Here are some numbered points:
22 10 -7 0 -3 -4 6 0 7 12 -5 -11 -1 10 4 21 0 -18 -2 -16 -19 14 -25 -6 0
3 -14 2 -2 24 27 -20 48 -28 25 24 -6 16 12 -3 8 19 23 19 35 -19 -11 -27 29 1
-16 15 -18 25 32 50 35 -18 29 -16 -37 15 -20 33 13 15 -14 12 2 4 -10 21 34 7 2
27 7 3 -3 -16 -17 -4 17 -7 19 4 2 5 -4 -15 7 3 -4 -7 -8 10 12 -15 -2 3
-14 2 21 -35 -22 -16 -17 -3 -34 -15 -10 -14 4 -2 39 -9 33 1 -22 -4 -11 -33 -15 -16 4
25 -2 15 -16 -16 15 -56 53 -67 53 26 -6 41 3 11 3 51 -3 -23 16 -6 -7 -70 19 5
-19 -1 -14 19 12 8 25 -36 23 -25 -31 -12 -25 18 -9 12 -1 20 0 -6 4 12 25 -3 6
8 7 -11 24 -4 -28 11 -15 45 13 -11 -21 -14 2 -3 21 -22 -11 8 -14 -3 40 -8 -14 7
23 4 -6 -2 -5 17 -2 -3 18 0 -3 14 -10 22 -2 18 -18 -27 -26 -11 -27 6 -2 2 8
1 -4 -4 19 -4 1 21 -30 46 -3 -18 25 -20 14 -35 4 -39 3 -23 -27 6 24 16 -11 9
31 20 10 42 28 95 17 19 26 43 -31 68 2 34 1 6 -39 9 -41 1 -16 39 -10 -7 10
-25 -4 -9 14 21 -3 -15 14 -3 25 12 -3 7 -3 7 2 -1 12 29 27 15 5 1 14 11
-6 0 18 -36 -18 -34 -35 27 -82 -8 14 -13 32 -60 -4 -28 51 -9 9 13 41 -56 -13 17 12
-12 12 -10 31 -6 -28 8 -21 39 -26 -17 -31 -18 -32 -12 3 -15 8 36 15 14 22 22 -5 13
44 -6 12 14 10 57 -2 24 -12 43 19 9 25 14 -22 -12 -5 3 -17 -16 -34 13 -52 1 14
22 16 21 -61 -22 -22 -46 47 -91 15 19 10 50 -64 6 -31 43 -49 -11 -13 22 -61 -47 20 15
93 25 73 -64 -51 72 -107 127 -127 92 14 56 91 -46 3 -40 106 -8 -90 30 31 -70 -108 32 16
New points follow, each followed by the numbers of its five nearest points above by angle, smallest number first.
-23 -8 -15 28 6 -3 -9 -2 2 -5 18 -25 -15 5 0 6 4 16 34 46 12 -1 33 14 1 2 6 11 13
-127 -14 -19 2 43 -29 -47 34 -11 -55 -19 11 -15 19 77 50 36 89 68 127 53 -18 70 48 1 2 6 11 13
5 -17 9 -4 -18 5 -13 9 1 3 -2 -8 -6 37 2 18 17 23 -26 0 8 17 -19 3 1 3 5 14 16
35 14 10 25 16 61 21 25 7 28 -20 62 -6 28 -20 12 -30 19 -33 8 -15 13 11 -6 2 8 9 10 14
25 6 5 1 -15 22 -22 10 -14 6 -2 -25 11 9 19 7 29 5 -3 -5 -11 25 -46 -5 0 1 5 14 16
40 17 -3 41 28 67 29 -1 47 29 -15 69 -10 23 -29 8 -68 -9 -30 -11 -32 28 11 -9 2 8 9 10 14
-24 -15 -20 -7 24 -26 20 -12 51 -18 4 -13 -4 17 6 22 -28 -16 24 -25 -10 20 -14 12 0 6 7 9 13
35 5 1 -4 -15 -4 -2 13 -11 8 16 -9 8 -7 -8 1 9 -16 3 -6 -3 5 -14 -1 0 3 5 15 16
19 6 -11 17 7 -2 17 -1 41 23 -3 8 -11 21 -13 23 -34 -13 -2 -17 -9 36 -10 -5 0 7 8 9 10
23 1 -8 2 -12 7 -3 4 1 14 9 -18 -3 14 -8 7 7 -16 -5 -12 -3 16 -18 9 0 3 5 8 14
12 3 -11 1 3 -31 23 -11 43 9 -3 -13 -11 14 -6 24 -24 -10 8 -25 -19 30 -14 -11 0 7 8 9 13
-38 0 -33 21 23 -30 0 2 6 9 10 -25 -11 16 9 31 5 20 48 41 11 13 19 19 1 6 7 11 13
-13 24 -16 17 27 1 10 5 23 9 -29 25 -2 0 14 26 -25 -3 12 13 0 22 7 3 2 6 7 9 10
2 1 -16 8 12 -12 28 -17 47 -4 -6 -12 -8 14 -1 17 -25 -16 17 -29 -6 36 -14 -4 0 6 7 9 13
-16 -24 -1 -34 12 -19 -1 8 28 -32 16 7 -6 20 20 19 -18 -9 11 -12 -16 -13 -7 12 0 4 6 7 8
-15 2 -1 11 11 -6 -7 19 4 17 -3 -11 0 4 14 8 2 13 21 26 11 9 -2 4 1 5 7 11 13
37 -19 -3 6 12 40 19 6 33 15 30 24 -13 47 -20 14 -39 -13 -22 -15 -53 1 -1 4 0 8 9 10 14
-17 -5 6 1 15 -14 15 -19 19 14 -2 24 0 -9 1 -18 -33 -2 -3 -19 -4 -4 14 -23 2 6 7 9 10
-26 2 -3 -11 -7 -47 7 -44 7 -10 4 -10 -1 -21 11 -16 -2 -5 5 -16 -12 -4 19 -28 4 6 7 9 13
20 6 -13 -3 1 -24 2 11 13 15 10 -26 -1 6 2 28 -2 -16 16 -10 -18 20 -33 2 0 3 7 8 14
-14 6 10 1 1 -11 18 -36 27 -14 -25 18 -4 -10 16 -11 -20 7 -9 -27 -2 14 11 -39 2 6 7 9 13
35 17 0 19 4 44 -26 28 -30 71 13 26 23 6 -4 0 2 -15 -27 11 -24 10 -36 4 1 5 10 14 16
4 29 5 33 38 99 -13 51 -19 59 -20 92 16 21 0 -2 -30 12 -29 42 13 7 5 28 1 2 10 14 16
-20 -5 26 -27 -22 -33 13 -28 -10 -35 -32 -13 -17 -21 8 -27 17 19 -23 -21 13 -36 22 -29 4 6 12 13 15
-60 6 -16 -20 26 -44 -23 39 -8 -11 -4 6 11 -21 36 21 10 0 49 50 45 -14 18 43 1 11 12 13 15
26 11 -7 32 11 19 14 4 5 23 -19 20 -14 19 -20 27 -11 30 -8 12 -18 21 8 -16 2 8 9 10 14
26 1 -12 35 -7 3 17 -20 45 -5 11 -19 -9 -10 -28 0 -28 -19 16 -6 -1 33 9 -6 0 6 7 9 13
-10 0 -19 11 14 -25 16 -17 48 5 -6 -6 -8 14 0 26 -32 -19 10 -20 -5 32 -8 0 0 6 7 9 13
3 6 -18 -2 3 -39 16 -16 33 -1 10 -27 -6 -5 2 15 -19 -31 25 -23 -18 18 -9 -4 0 7 8 9 13
-17 -12 8 -29 3 32 18 -15 -19 -54 20 -15 -2 8 41 -33 25 1 24 8 -4 -40 42 -4 2 4 6 12 15
-30 0 21 -28 28 -26 15 18 -16 -14 -13 22 4 -8 37 1 -1 25 23 7 5 -39 10 -21 1 4 11 12 15
-32 7 -18 26 48 41 43 -18 49 -7 -30 10 -17 35 22 10 -28 16 21 1 0 31 29 5 2 6 7 9 10
2 3 -22 7 -3 -11 13 -18 25 -6 5 -21 -2 5 -7 7 -6 -22 13 -24 11 32 -6 7 0 6 7 9 13
7 4 -18 -4 -1 -19 15 -20 30 -7 15 -20 -2 -2 2 2 -15 -41 18 -27 -9 17 -4 0 0 7 8 9 13
